rotation ticks, each row followed by its count of ticks:
The counts run from 0 to 526.
[-12 -25   5  10  16  11  10  16  -3  -9   1  12  -5  -4  13 -18  23   9
 -27  -4  -7  -4   7 -12  14  -7  -4 -24   5  12   2   2  -3  10  10 -23
  -5 -12   5  10  21   1 -12   2  18  -7 -10  19  11  13 -16 -16 -35   1
   4  -1 -24  -7]  446
[ 20 -11   6   3 -12   2  -5   3  -9  -9  10  25  15  -9 -22  -4  13  -6
 -11 -38  -9 -19   7  14   2   0   3  -6  14   0  15  17  13  -7   0  15
   6  16   8  15  22   8   1 -15   0   0   5  -1  29 -13 -13  -2  17 -19
  -8  -2   9  -8]  128
[ 15 -12  -2  16 -10   3  16 -17 -16 -14  -3   3 -19  -6   4  13  22   5
  -3 -32 -11   8  10 -10  11  -2  13   2  -3 -10 -22  12 -17  -8 -16  -8
  -7 -15 -14  -8  27   6   6  -7  12 -22 -12   3   9  26   8 -15  -8   0
  13  -2  14   5]  302
[ 13 -21   4  20 -19  13  20 -32   6  -5   9  -7 -11   5  10  22  17   2
 -18 -17 -15   5 -15 -16   4  26   6  -2  -7  -3 -12 -14  12  19   8 -11
 -15  -2  12   1  21 -10  22 -12  20 -11  -4  -5  11  -1   8   5   0   1
   7   9  14  23]  175
[  5 -20  -3  22  -9  12  18 -23 -15  -8  -1  -4  -4  20  16   8  12 -15
 -25 -28  -9   5 -19   4  -2  -1  -6 -17  13  18  -5  -7   0  29   6 -10
 -12  -3   5   4  15   3 -10 -13  12 -14   2  23  14   0  -3 -14   0  -3
   2 -12  -3  12]  61
[ -1 -13   6  16  26   4   3  20 -11 -12  10   8  -3 -14  -9 -15  31  -6
 -26 -15 -25  13  -6 -16  12  -4   8 -17   1  -8   4  16  16  -7   8  -9
   9   9   0   0  18  -7   6 -27  19  -3  -4  -1   9  20  -6   0 -13  -9
  -7  16   0 -16]  119
[  8 -18  16   5   8  -1  14 -24 -16  -7 -11  10   3   3   1   4  27  -9
  -6  20   4  11  -3   6  12 -12  18 -27   1   5  14 -31   8  11   2 -22
   7  12  -2   1  -2 -14   1   0  23   0  -6   2  22 -26  -1  -6  16  -3
   0  11 -13 -26]  500
[ 21   2  19  23   0  11  34   2   1  -7   1 -13  -4  12  18  31  26   0
   4   5   1   7 -15   6   1   6   2 -14   3 -11  16 -13   1   5  26 -13
  11   6   3 -16   2 -13   4   0  17   0   0   8  -2 -13  -4  16   4  -3
  -6   9   2   8]  285
[  4 -10  -1  19   6  -1  21   7  -3  -6   3  12 -26   1   8  16  23  -9
   8  -9   8  10   5   2  -2 -12  12 -20  -7  -9 -11   2  -9  -5  -9 -14
  37 -17 -16 -27  13  -2 -13   8  10 -20 -26  -5  23   7   1  14  13  -7
  -5  18  -3   2]  157
[ 25 -22  -2  12 -15  -5  -7 -10   6   3  18  10 -10  20  13  -1  14 -20
 -32  -5   7  -6   4 -15  -7  14   1  -8   7  -3   8   5   1  10   3 -24
  -2   8  32  20  19   0  -1 -13   8   1  15   7  19 -15  -2   6 -18   3
  12 -14   0   6]  352
[ 35 -20   6  17  -8  -8  22 -22  -4   0 -10  11  10  26  -4  15  -3  -6
  13   0  15   0  11  -8  -8  22  19 -11  -5 -23  18  -1   2   3  -8 -17
  12  -1  -4  -6   6 -10   9   2  17  -7 -11   8   9  -1 -23   3  16 -14
   3  -5   8  -5]  167
[  5 -20  13  13  29  -2   4  18 -12 -12   4  -1  10  -4   3 -12  24  -5
 -20  12   2  -3   2  -6   6 -10  15 -20   8 -12  19   9   9 -12  18 -22
   4   3  19   9  12  -6   3 -22  28  14   0  10  -3  -3 -20  -4 -15   2
  -4   3 -21 -20]  114
[ 25 -37   1   6   6  -2   5 -17   0  -1   6  21  -8  15  -7  19  15 -16
 -10   6  13   9  -2   8  -2   3  -1 -17  19   5  14 -17  -3  18   0 -16
  13   4  15  -5 -20  -4  -8  -3  12   0   8  18  19 -17 -11  10  13 -16
  -6   9  -9  12]  497
[ 10  -6   4  18 -10  14  25 -11 -14  -7  19 -21 -12  15  13  34  23   0
 -11 -22 -10   1 -20   7   9  -9 -14 -12  18  11  -6 -10  -9  12  19  -2
  18 -11  11  -8   9   2  -8  -5   5   1  -3   6  11   1  25  -8   8  -2
 -11   6  -1  18]  66
[ 25 -15  11   8   3   3   8   6   6  -8  29 -10  18  -3  -6 -12   9   8
 -15 -15  -7 -19  15  -7  -9  19   6 -11 -18 -18  14   6   7 -18   6  -5
  14   1  25  18  12   6  19 -17  29  12  -5  -6  -4  -5  -9 -13  -5  11
  -6 -13   1 -21]  0
[ 22 -17   9   9   9  12   9 -14 -21 -20  -4  28   3  13 -11   3   4  -9
   2  17  14  -3   1  21   6 -10   0 -14   7   4  23 -15   9   6   1   3
   5  13   5 -11 -10  -2  -4   4  -4   0  -6   5  29 -20 -29  -8  31 -12
  -1   5 -10 -11]  495
[ 22 -10  17   0  -1   5  24   7   5 -17  24  -6   8   7   3   5   4 -10
   3  -8  -1  -4   4   3 -18  13  -3 -10   3  -4  18  22 -18  -8  14   2
  34  15   1  -1   9   1 -26   6   6   0  -9  25  13   4 -22  -2  10 -19
   0 -13   3 -15]  457
[ 13  -6  12   4 -10  22  13  -8  13 -17 -13  15 -15   1  21  12  16  17
  -8  -9   7  -5  15  -8   8   0  19  -6  -5 -20   0   2   0   9  -6 -18
 -10  -4 -11 -22  29   4   4  19  14 -26 -22  -5  16  -1 -10  11   2  -5
   4  15  14  13]  48
[  7 -27  12 -10   5  11  16 -12  14  -5  26   0  -6 -12  -6  16  11   4
 -10 -16   0  -6   2  13 -10  -3   8 -17  -2   2  -6 -19  -2   0  -5  12
  31  -5  11  -4  -9  10  -1   0  21  -4 -15 -11  23 -22   8   2  28  -2
 -18  16  -6  -2]  34
[ -4 -16  -2  21  14  -7  21  21 -13  -2   0  21 -19   3   0   2  29  -3
 -10 -19   4   6  -5   6   3 -11   6 -26  -3  -2  -6  -2  -3  -2 -13 -17
  18 -17 -13 -25  10  -5 -15   6  19 -18 -15  -2  16   8   2   2   7 -10
 -13  22  -5  -2]  156
[ 24 -16   1   6   9  14 -11  14  -7  -4  19  16   8  -1   0 -19  16   8
 -22 -26   6 -10  20   0  -3  -7   9  -8  -1 -11   4   6   8 -15  -6  -5
  -2  -2  25   8   5  19  21 -25  23   1  10 -10   8 -16 -13 -21 -11  20
 -12  -6  -8 -13]  477
[  5 -16  -4  42  18  -8  11  10  -6   4  -6  13  -7  -3  -5   8  19 -12
   2 -13   4  11  -6   7  -4 -12   5 -17  -8  -3  -8 -20  19  -4  15   4
  18  -2 -14 -11   5  16   0 -17   7 -18 -23  -1  26   2 -12  -3  -3  10
 -12  16 -22  10]  154
[ 17 -37   6   7   6   0   7 -20  20 -13  -4   3   0 -15 -14  28   2 -10
  -9 -17   7   2   4  17 -18  10  11  -8  -4 -13  -2 -15   5  -5  -9   3
   8  -5  -2  -7   6  27 -11  -2  26 -11 -17   5  15 -15  -9   2  22  -3
  -6  11   0   0]  39
[  3   5  19   7  -2  22  35  -9 -24 -27  10 -19  -2   0  10  17  25  14
   1  -7  -1  -8 -10  27  14 -12  -2 -14   1   8  12  -6 -12  -4   9   7
   6 -10   8  -9  11  -6  -1   7   5   9 -11  -6   1  -4   4 -14  33   0
  -9 -10  -1 -12]  69
[ 18  -9  15   7  -4   7  16  18  11 -14  16   3   5 -14  -8  -4   8  19
  -6 -12  -8 -33  19   9   0  24 -12 -13 -23 -12  21   3   1 -19   9   7
   4   4  16   4  19  16  -1  11  22   5 -16  -1  -5  -7 -10 -16  -3   5
  -5 -18  -2 -12]  218
[ 13  11  21  22   2  14  39  -2 -16 -17  -3 -12  -4   7  12  16  31  11
   4  13   3   6 -11   9  10   2   8 -15  -5 -13  22 -13   6  -1  15 -13
  -1   4   2 -16   1 -22  12   4  19   7  -9  -2  -3 -13 -10   9  11  -2
  -8   4   3  -8]  286
[  9 -17   8   9  25   5  17   8 -14 -10  33   1  -2 -11  -7 -13  17  18
   2  17  -9 -16   5   1  12   3  -3 -25  -7  -2   8  -6  -7 -16  19   3
  19  -5  12   4 -13 -10  13  -9  25  15 -16   1  -8  14  -9 -19  -4   2
  -9   1 -18 -10]  327
[ 19  -8  14   4   2   4  22   0  -8 -23  12  -8  16   2  -1  -1   6 -13
   6   4  -4  -9   6   7 -10  10   3 -14   2  -6  24  16  -4  -9  18   6
  29  18  -2   7  13   3 -16   2   6   5 -13  18  21  -2 -25 -11  19 -13
   6 -14   3 -33]  458
[ 11 -21   5   3 -15   4  14  -4  28  -9  29 -12  -7 -21  -7  20   8  15
  -8  -9 -13 -30  13  -3  -1  14 -11  -9 -11  -4  -6  -4  -1  -2  10   5
  23  -4  19  11  25  20  -4  13  19   6 -23  -5  10  -1  12   0   3   0
   7   0  -2   6]  216
[ 16  -2   4  18  -9   6   7  -9 -14 -10   5   2  -4  13  18 -22  23 -18
 -18  10   4   2   4 -10   0   3   5  -7 -22  -3  17  -1  15  -1   9 -17
  -7  15  21  18  19 -10   7 -12   3   0   5  -3  27 -20  -7 -11 -14  21
  16 -18  -2 -22]  354
[ 20 -13   0  16  -6  28  -1 -19 -20   9   5  12  22  27   6  -8  -6  10
  -4 -15   7 -24  15  -3  11 -17   6 -22  13  -2   8  -7  18  24   8  -2
  -5  -1   6  -1  22   2  21 -12   7 -10  -5   5  14  -7 -19 -23  13  -6
  -3  -7  -5   9]  55
[ 17  -8  -2  16   0  31   6   1  -6  -6   1  24   5  10   5  -3   3  26
 -14 -22 -10 -20  11  -3  15   4   1 -16   1 -11  10  -4  21  20  -2  -6
 -15   0   2 -20  15   3  21   3  12 -18  -4  -4   8   6 -23  -3   4 -13
 -10  13   8  20]  51
[ 36 -20   5  14   5  -8  21   3   5 -17  -2  -7   2  12  -5  18  11 -22
  -6   1  -9   3   6  -5  -4  17  -6  -7  -2 -20  29   6  -3 -10   8 -14
  23  20   5   5   8   2 -18  -7   7  13   4  17   5  -1 -15   0   0  -9
   4 -11   8 -25]  462
[  3  -3  -5  14 -15   2   7  -3  -7 -12   5   0 -16  -1   1   5  30  -6
 -12  13 -15 -24   3   1  24 -18 -23 -19  -2  13  17 -14  -3   8  11   0
   3  10  10   3  35   3 -18  21  -1  11 -12   6  17 -12  15  -7  -1   1
  15  -6  -7 -13]  101
[ 30 -19   3  18 -17 -11  25  -4  15  -5  -5 -12 -11  -6   1  32  30  18
   3 -20 -11   1   9  -1  17  18 -17   8  -6  -7  10 -20  -9  -7  10 -10
  10  -4   8   8   3   6   4   4  -3  -1   2   5   4  -3  15  -6 -15  12
  11  -8   6   4]  430
[ 13 -24   3   8   3   2   4  -7   9  -4 -26   8 -13  -4  -2  23  17   1
 -14  -9  14   0  15   1   6   0  14 -15  -9 -19   0 -19  -1  -2 -30 -20
  -2 -14  -6 -15  23  16 -11  13  24 -16 -14  -3   7  -8   0   1  11   0
   0  14   1  -8]  43
[ 17   1  -9  27  -1   3 -11  24   2  -4  -2   2  -5  -4   0   9  28  -2
 -14 -29  -5  -3   9  -9  10  -2 -10   1 -13 -19   6   6  26 -12   6   1
  11   0  11  -6  35  24   0 -13 -13   0   2 -14  23  -2  -2  -7 -15  14
  -4   2  -6  -6]  9
[ -4 -18  16   3  22   6   0 -12   1 -27   4  -7 -11 -12  10   1  21 -17
 -21  12   3  12   2 -18 -10 -12  30  -7   9 -10  -7  20  -3  -7   9 -16
   8  -3  11  10  23   3 -12 -13  19   1 -16   9  12   9 -10   5  -3   0
  10   9 -11 -14]  116
[ -9 -33   1   4  -7   1  20 -23   0 -10   5  -6  -5 -18 -16   3  20   7
 -13  -2 -36   4   0  -4  21  10  -4 -13 -16  10   0 -17   7   8   0  -2
   6   5   1  20  16  -4  -1   1   7   0 -20   3  21   8  16 -17   4  -5
  11   8  -1 -25]  210
[ -9  -9 -11  19  16  13   5  20 -11  -7  15   4  -4   3   1 -18  17   2
 -12  -8 -29  -8  -6 -10  20 -19 -16 -27   5  11  -3  -3  13  11  23   4
  18   1  -2  -3  20   0 -12  -7   0  -6 -20  12  19  23  -9 -14 -13  -8
  -1  15 -17  -5]  450
[ 26  -6  -4  30 -15  -9  18   6  -2  -1   3   4 -21  10  12   4  20 -11
   2   2  -8  -8  10  -7   7   4 -24  -6 -13   2  13 -10 -12  -4   7  -7
  11   8  -1   6  16   0 -17  10   2   0  -9  23  13  -4   4 -17 -26   7
  19 -21   3  -5]  99
